A single turn carries every row of the set below to another of its rows. Some are shown first; where does it send the rows asked next?
Danen: [ 14.1   3.0  -7.2   8.9  -9.9   6.1  46.9  18.1   2.0   3.2  -6.5  -8.6
  12.7   4.7   4.7 -12.9   4.7 -18.0  26.4 -23.4 -15.6  27.2  27.6  22.1
  -0.9  12.6  20.4   2.4  27.7   4.6]
suzes: [ 12.3  13.4   0.1   1.0  13.3  -4.0  24.0   4.6  -2.4   5.7 -30.5  -6.3
   5.3  -4.2 -13.5   8.1  -2.5 -38.1  27.5 -19.5  -4.8  19.4  -8.7   1.3
   3.4  15.4  -5.9 -11.5   9.3  -1.0]
gof: [-20.5   3.7  -7.6  11.6   0.9   5.8  29.7   6.8   6.2  -2.3 -15.0 -19.4
   6.6  -1.4  -4.5  10.4   6.5   4.1  38.5 -39.2   0.6  12.4   5.7   8.0
  -7.2   0.9  -3.3 -24.2   5.2  32.4]
rop: [  8.9  18.7  -1.4  -2.3  -9.2   7.8  31.0 -12.6  -5.5  25.0 -17.4 -10.9
   9.0 -16.3  -4.3  10.5  -2.3  10.3  22.6 -18.7   4.4  26.6 -16.3  20.2
  -4.7   9.7 -13.2 -10.3  13.6   0.3]
Bifoz: [  2.5   7.4  14.6 -26.6  -0.7  18.4  40.1  10.8  -4.7   4.3  -7.9  -3.4
   2.5   2.3  12.2  -4.3   2.4 -16.7  -5.9 -21.9  -4.2  24.6  12.2   8.2
 -12.5   0.2  22.8  -2.4  27.5 -12.9]
Sez: [-11.7   4.8   5.8 -17.0  -9.4   3.9  16.3  -4.9 -19.0  31.2 -10.8  -4.9
  15.9  10.8  -7.7   9.7  -2.7  -4.2  31.8  -4.6 -14.7  11.2  15.2  -5.7
 -10.3  10.6  29.3 -17.1  29.3   8.7]
Kubu: [  0.4  16.0  -2.9  -5.8   4.7  -3.9  20.5   4.4  -9.9  10.0 -12.1 -17.9
  19.6  -5.7   1.7  18.9  15.8 -11.0  19.1  -7.3 -16.4  52.7   1.8   6.0
  -7.4  16.2  -3.4   4.3 -14.6  12.9]
Vive: [  9.9  11.7   7.6 -10.1 -12.6   8.9  37.6  14.7   2.4   6.0  -7.0 -25.0
   8.8  17.9  17.8 -17.0  17.9  13.7  11.2 -27.6  -7.9  26.2  24.4   0.7
 -12.4  -4.1  -0.7   8.4  19.8   3.7]
Vod: [ -9.7   1.1   3.6  10.3  15.7  13.6  13.6 -11.6 -33.0  16.0  -3.5 -18.9
   8.1  27.2   0.1  -2.5  -2.6 -13.6  34.9 -15.1  10.4  29.9  -3.9  18.8
  11.9   8.8  12.0 -18.1  18.1  13.6]
sodet: [-11.6  -9.1 -14.5   5.4   6.2   4.5   9.3 -13.6  -3.5   5.0  -7.4  -7.7
  25.3   6.3 -18.1   7.3  11.5 -20.3  17.6 -27.7   0.1  27.2  10.9   1.7
  -3.1   7.4  21.6 -20.2   4.0  33.2]
Burev: [-17.8  -9.3  13.0  11.0   2.2  17.8   7.8  10.5 -13.9   6.1 -12.6 -13.7
   7.3  -4.6  -2.9   6.9  -3.3 -11.9  -1.2 -25.8  17.2  20.0  -1.6  -4.8
 -13.8  -6.8   9.2 -30.9   6.4  23.0]
koza: [  5.7  -3.7  -9.2  -0.8   0.4   4.6  44.8  16.6   1.1   7.0  -4.9 -12.5
  13.9   4.8  -2.1 -15.8   8.8 -14.9  29.7 -19.4 -10.5  33.9  22.2  20.8
   4.7  15.9  25.3   5.6  33.4   2.1]
pese: [  0.9   5.3   7.4   6.4  12.0  16.0  11.5  10.9   2.3   8.2 -15.4  -4.4
  20.7   0.6  30.1 -26.9  16.2 -11.9   3.1 -16.6   3.9  35.3  29.4  19.5
  -5.1  -3.4  11.0  -6.7  20.8   6.0]
Nifer: [  7.6   5.9   8.7   3.4   8.7   9.6  22.0   0.6   4.8  16.4  -9.0   3.7
  21.0   5.1  26.5 -29.1   9.2 -14.9  -0.3 -16.2  -1.9  34.2  26.7  19.9
  -7.7  -1.2  11.6  -7.3  18.9  10.4]
zenog: [  4.4   9.0   1.5 -11.4  -3.5   7.4  28.8  23.9  -2.9   1.8 -12.0 -23.6
   7.5  11.3  23.9 -15.1  19.3  19.0  12.2 -24.7  -9.6  27.8  24.5   7.3
  -8.4  -1.2  -8.2   2.0  23.1   3.8]
Mutig: [ 15.4  21.9  -4.9  -4.5   0.0   1.5  11.3  -6.5  -0.9  19.6 -15.6 -14.5
   3.0  -5.2  -7.4 -12.4   6.6 -10.4  29.2 -22.3  14.8  23.1  20.9  -7.7
   1.6   4.1 -27.7  -0.5  -2.6  18.8]
negir: [ 14.7  27.4   2.5   8.4  -3.4  27.8   4.0   2.0  -7.0  11.9   0.9  -7.4
   4.5 -19.4  -5.0  12.8  18.4  -8.9  13.0 -19.7   0.7  31.3   9.9   6.4
  -0.4  -1.5   2.5   3.1 -14.6  -3.8]
kigal: [  5.4  16.3   3.0 -13.7   2.4  -0.3   7.4  -1.4  -4.6  22.7 -23.9 -19.2
  17.5   1.8  -2.4 -11.9   7.9 -22.9  12.9 -13.1  23.9  29.9  10.0 -15.5
  -6.8   6.0 -15.1  -0.9  -7.8  15.0]
Tep: [  5.1   2.0   8.0 -27.6   2.5  21.5  33.7   9.6  -8.8   7.0  -2.5  -4.0
   1.9  -1.4   1.3 -10.0   7.9  -9.0  -1.0 -23.3   1.3  22.6  10.3  11.3
  -4.4   4.2  25.4  -1.1  34.1 -16.9]
mafif: [ -4.4  12.9  -6.4   4.6  14.4   9.3  13.4  -2.8 -35.9  -7.5  -6.3 -21.3
   2.1  16.3  -0.4  17.4  10.3  -2.1  40.6 -19.3   3.0  25.3  28.8  24.0
   0.0  -3.1  -1.7  -8.8   9.5  18.6]
Vaza: [-16.1  18.8  -1.9  -5.9  16.6  22.0   6.6  19.0 -32.0  12.0  -5.7 -17.8
  11.4  25.3   8.6  11.8   6.0 -14.0  16.9 -10.7  19.2  19.6   7.2  17.0
  -0.2  -4.9  13.2 -15.0  -5.6   5.7]
Surib: [-16.4  11.2  28.0   8.8   0.7   3.2   9.3  25.8 -15.6  20.5  -9.1 -14.0
  14.8   7.1  12.9  -2.1  13.0   2.5  34.0  -5.1 -12.0  11.0  19.2  -8.8
 -20.8  -0.3  15.8 -14.3   3.7  16.2]
gupoz: [-12.9  14.2   4.9  -4.7  12.5   9.8  31.1  -1.0 -30.6   3.6   7.0 -23.0
  11.2  15.5 -10.9   4.7  11.6   5.4  35.8 -18.2  28.6   7.1   0.2  17.0
  -6.6  -9.7   5.9  -3.9  12.8   1.7]
Sina: [ 13.3  15.6   7.9   4.2   5.7   2.0  27.6  17.0  -6.2   1.1 -20.0 -15.9
   0.6  -9.4 -23.4  10.9   1.4 -31.2  22.8 -18.7   9.7  12.2  -2.4 -10.4
  -3.5  -0.8  -5.8   1.1   8.7  -9.5]
gik: [ -8.5  15.2  26.3   4.4   5.7   8.5   2.2   0.0 -13.6  12.9 -13.5   0.0
   7.4  -2.4  15.0  -0.8  15.1   6.3  38.3 -16.6 -18.7   4.9  23.9   3.5
 -18.7   1.6  11.0 -23.0  10.2  16.6]
zanez: [-14.3  13.6   5.2  -2.4  -6.0  10.3  22.1   0.0  -7.7  29.0   1.4  -1.6
  13.7  -1.6 -14.7   6.0   1.7  -5.7  42.4  -5.4  -2.4   1.9  28.8  -1.9
  -8.9  -5.2  31.4  -7.0  26.4   5.9]
Takil: [-14.8   3.9  -9.4 -10.7   1.3  16.5  21.6   9.3  -3.6  12.3  14.8 -13.6
  -1.5   4.4 -23.2  13.9   5.9   5.5  10.5 -31.0   3.6  11.8   5.5 -13.5
  -1.9 -11.7   5.2 -13.5   1.2  19.0]
vis: [ -5.2  10.0  12.9  20.2  -7.8  13.7  27.4  -4.3   0.6  23.3 -19.3 -28.5
  19.2 -12.0  -7.1   6.2   0.0 -16.4  23.1  -6.6  20.7  46.1  -5.6   2.9
  -5.4  -1.1   9.3   6.3  11.0   1.1]

mafif moves to Vod
Bifoz moves to Vive
Tep moves to zenog
And these:
Takil moves to gof
Kubu moves to vis
Sez moves to Surib
kigal moves to Sina

A single turn carries every row of the set below to another of its rows. Some are shown first; where does it send the rows asked next?
bilof: [  0.0  23.9  18.8 -13.7  -1.1   6.2  19.4  -3.8 -13.9   8.1 -11.5  12.3
 -14.1  -4.9  -9.7   7.0 -20.0  -7.7   3.3  -9.3 -11.1   2.3  -2.8  11.6
   7.8 -17.0 -18.1   9.9   6.1   2.3  25.5]
boz: [ 20.5  16.1   5.0 -15.9 -11.1 -12.0   7.5  -1.5 -12.3   7.5  -4.1 -16.2
  -3.6   5.7 -18.8   1.4 -13.6 -10.8  -2.1  -8.2  -9.5   8.0   6.4  16.4
  32.1  -9.1   0.6  15.1  10.7 -25.4  -0.4]
Bav: [ -1.3  29.1  17.3  -8.4 -23.6  -7.2  -7.2   3.2  -1.4   1.4  -3.4   1.0
  -4.0  11.3   8.0   5.2  11.6 -19.5  -0.3  12.2 -13.1  -9.4  18.6  -6.3
 -13.3  11.1   6.7   1.9   2.8   7.8  -5.1]
kug: [ 16.9  16.4   5.8  16.2 -16.9  -5.5  -0.2 -17.8   7.2  10.4  -4.3 -18.7
  -8.3  28.4 -20.7  -3.4  -9.2  -8.2   2.0   8.2   8.3   3.2   1.7   5.4
  14.0 -15.4 -22.6  -8.9  -4.0   1.6  -4.5]
zefar: [ -0.8  39.5  -7.2   5.8   9.4 -15.9 -17.6 -17.4 -12.9   7.5   9.7  -2.8
 -12.0 -15.1 -14.2   3.7 -10.2 -19.4  20.5   8.4   4.1   2.6  -0.8   0.6
   4.1 -20.4  15.5 -14.1  -8.9  -0.9 -19.1]
peke: [ 19.1  24.1   2.0  -8.2  -3.7 -24.1  11.9  -6.7 -12.4  -3.2   9.7 -10.8
   0.5   5.9  -3.4 -12.3 -11.1  -0.7   6.9 -19.8  -1.4   4.6 -11.4  12.9
  19.9  -0.7  -5.4   3.5  11.5 -14.6 -17.9]
teka: [  2.1  17.3  10.5 -11.7 -11.0 -15.1  -6.1  -9.9   3.2   0.8  -5.7  -1.3
  -6.5  20.6  24.0 -11.0   3.7  -2.6  13.7  13.9  -0.9   2.6   8.4  -5.4
 -12.2  25.3   0.7  14.6  -0.2   0.7  12.2]
kito: [ 14.5  25.0  -1.1  12.0  -7.9  -3.4  11.9  -5.5   3.4  21.0  -8.2  -7.2
 -28.2  37.0 -19.7   7.4 -20.0  -8.1   5.9   9.1  -6.8   8.1   4.8  19.6
  10.2  -7.6 -14.5  11.8  -7.0   3.1   8.1]
Nov: [-13.1  22.7 -16.4 -16.0 -21.9  -7.4  -7.9  -4.5   5.0   5.5   8.5 -11.3
  -6.7  -5.4  -7.8   5.9   6.0 -13.4  11.9  40.0   5.8   9.0   4.2  13.4
   3.3 -22.2  17.0  -2.5 -12.1   9.9   8.6]
mibu: [  0.3  40.0  13.4  15.2  -3.9 -18.6   6.5 -10.3   8.4  21.3  11.8  13.7
  -4.0   1.5  -7.7  -6.3 -16.6  -7.7   2.1   6.2   1.8   3.4 -13.1  16.5
  16.3   6.1 -21.1  -6.7   6.0  -3.5  -0.3]
Tutud: [ 19.5  11.5   4.5   3.4  -3.5  -2.6   6.7  -5.8 -16.2   9.4   9.5  -4.2
   1.2 -11.8  16.4   6.5 -13.0 -29.7   0.3  23.6  17.0  -1.9  -6.4 -10.8
   3.5  11.5  -6.3  -5.2  -2.9  14.9  -7.6]
tisa: [ -9.2  26.2  15.9 -10.0 -11.1  10.0 -20.1  -6.5  -5.7   5.6  13.0  -4.6
  -0.7   6.9   1.6   2.8   2.7 -15.0  12.5  -2.7 -16.9   5.0  33.6   6.2
   0.1  -6.1   6.9  -7.2  15.4  14.7 -11.7]
tomed: [-11.9  25.8  -8.2 -17.3 -13.7 -10.2   6.7 -23.6  10.1   4.0  14.9  -1.9
 -19.3  11.8  -0.6   3.6   0.0  -9.5  21.8  21.6  -0.9   7.3  -3.5  10.9
  15.6   3.7  27.3  -4.7   2.9  29.7   8.9]
tuz: [-10.0  23.7 -12.8 -12.2   7.6 -11.8 -15.6  -6.8  -7.8   3.9 -19.7 -12.3
  -9.4   6.8  -9.5  15.8   1.6 -24.6   4.2   9.8  -9.2  18.8  11.2   0.6
  23.8 -26.9  12.2  26.1  -7.6  -4.1   9.8]
rumag: [ -0.1  -7.2  -6.9 -11.7  -4.6   9.2  -8.9   2.1 -11.3   0.8   6.9  -9.0
   0.6 -10.0   4.7   5.9  -1.5 -11.3  20.2  27.5   8.4  18.4   5.3   9.7
   5.8 -13.7  11.1  -0.4   9.3  26.8  21.2]
Fuf: [ -0.8  17.8 -12.8 -16.9  -9.3 -17.4   6.9  -7.9 -12.3  11.5   1.4  -6.4
 -34.4  20.1  12.8  25.3  -4.5  -5.3   7.8   9.8 -13.6  16.5  -0.4   3.2
  25.3   2.1   3.6  34.9   6.1   5.3   6.5]
pob: [  0.6  19.5   4.9   1.3  13.0 -10.0   1.3   6.4  -9.8  16.2  -7.6 -14.4
   0.2  -0.7 -10.3  -9.8   5.5  -8.6  12.3 -13.0   8.4   4.0  -4.0   2.3
  -0.4 -18.3 -31.6  -6.1 -11.2  12.2   2.2]
fote: [ 20.8  24.0  17.4  -4.1  -5.2   6.8  10.4  -7.5 -34.8   8.5  -1.8  10.0
 -19.7   2.3 -11.9  -2.3 -17.4  -4.4  14.5  -7.9   8.2   3.8  -5.2   6.5
  -1.6 -14.8 -18.6   8.6   5.5  -2.0   0.1]
Rekir: [ -2.2  29.0  -8.1  -4.9  -0.9 -21.4   8.5   5.5   0.8  15.5   7.5  -5.9
  -0.5   3.1  23.4  22.6  -8.3 -23.2 -15.9  18.2  -6.2   8.6   9.8  15.1
  17.9 -11.1  13.1  24.0 -13.6   8.9  -2.7]
nisok: [  1.3  24.8 -10.0  -4.9   1.6   6.1  -2.0 -22.3 -10.7  -5.2   4.3  -8.8
 -23.8   6.6  -7.5   6.5  -3.0 -35.2   7.9  -5.7   8.9   1.6  -5.6 -11.1
  12.6  10.4   3.1 -15.2  10.9  16.0 -13.2]
vev: [-11.1  28.4  -5.5  -9.9  -3.9  -2.5 -28.6 -18.2 -10.2   5.4  14.5  -0.9
   1.1   5.3  -6.6  -5.5  -8.1  -5.9  28.5   1.5 -15.5  24.1  29.0  12.9
  -7.9  -7.0  -5.3  13.0   6.7  -0.7  -3.0]
lag: [  6.7  16.2   1.2  -4.5  -3.5 -10.9 -22.3 -14.6  -6.1   9.6   5.5  -1.3
   8.3  12.9  14.0 -18.5 -17.0   0.7  30.9  16.0  -7.2  16.0  11.3   7.5
 -11.5   5.5   1.5  26.8  -4.9  -2.9   7.8]
gusa: [  7.0  19.8   2.1  -7.9  13.7 -16.6  19.4   7.6   3.3   7.4 -13.3 -22.9
   0.2  10.4   0.3  -1.7  -4.1  -5.0   0.3 -11.3  -2.7   0.9   8.9  17.7
   4.8 -25.8  -9.6   3.2 -21.2   6.3   6.3]
sim: [ 17.2  24.0  -7.2  -8.7  -0.9 -20.1   6.9  -9.0 -14.7   6.3   9.5   7.2
   1.4  -3.8   1.3   4.3  -3.6 -19.0  22.2  26.0   1.9   6.6   4.3  13.4
  10.9   9.4  38.6   9.9  -0.7  23.3  -3.1]
gub: [  2.5  16.2 -22.6 -13.3 -12.1 -20.9  -3.0 -11.9 -15.5   6.2   2.1 -16.4
 -14.7  -5.5  12.1  -1.5  -3.9  -7.7  18.2  29.8   8.3   8.4 -14.5  -6.2
   8.3   3.5 -25.9  -0.3  -6.9  -9.6  -4.8]
Mozo: [  5.9  15.1 -28.3 -21.9  -1.9  -3.0  -3.0  -2.0 -27.1  -3.6  -6.8   3.2
 -12.5  -1.4  -4.7   3.9   9.1 -21.1  26.8  23.5   4.5  18.2   2.7   9.9
   9.4  11.5  11.7  13.4  12.5  12.0   8.7]
mes: [  3.9   7.5  15.4  -2.5  15.8 -18.4  -4.9  -2.4 -14.9  21.6   0.8   1.3
 -11.1  -7.4  11.0  21.2 -10.7  -4.0  14.9   9.6  -6.8  19.0   8.6  -0.4
  20.9 -17.5  15.8  29.8  -0.4  13.9  19.6]
Zub: [  3.4   8.5   0.5   1.9   0.1 -11.1 -12.3 -29.9 -10.1   7.6  15.7  -9.2
 -20.2  -3.9   8.0   0.5 -26.2   8.9  34.8  15.7   2.7  12.0 -10.5  -3.0
  11.6 -17.5  -3.2 -12.6   4.1   8.5   2.6]
Pez: [  4.0  23.8  10.1   8.3  14.6 -26.2   8.5   7.4   7.4  30.7  12.9   0.2
  -1.7  -0.1 -12.6   4.0 -14.2  -8.7   2.1  -7.5  -8.0  17.1   1.5  21.6
  21.0   9.5 -10.4   6.7   6.5   1.9  14.4]
guz: [-13.8  17.7   1.2  -2.2   2.9   6.6  -0.4 -17.8   7.5   2.0  -2.0  -0.1
 -13.9  17.3   9.6  23.3 -18.4 -25.0  -8.4   7.0  -7.1  18.0   8.5   4.3
  22.9 -15.9   6.8  12.9   6.2  25.3  21.4]

boz moves to Pez
mibu moves to kug
And these:
rumag moves to Mozo
teka moves to Bav
Zub moves to gub
Rekir moves to guz

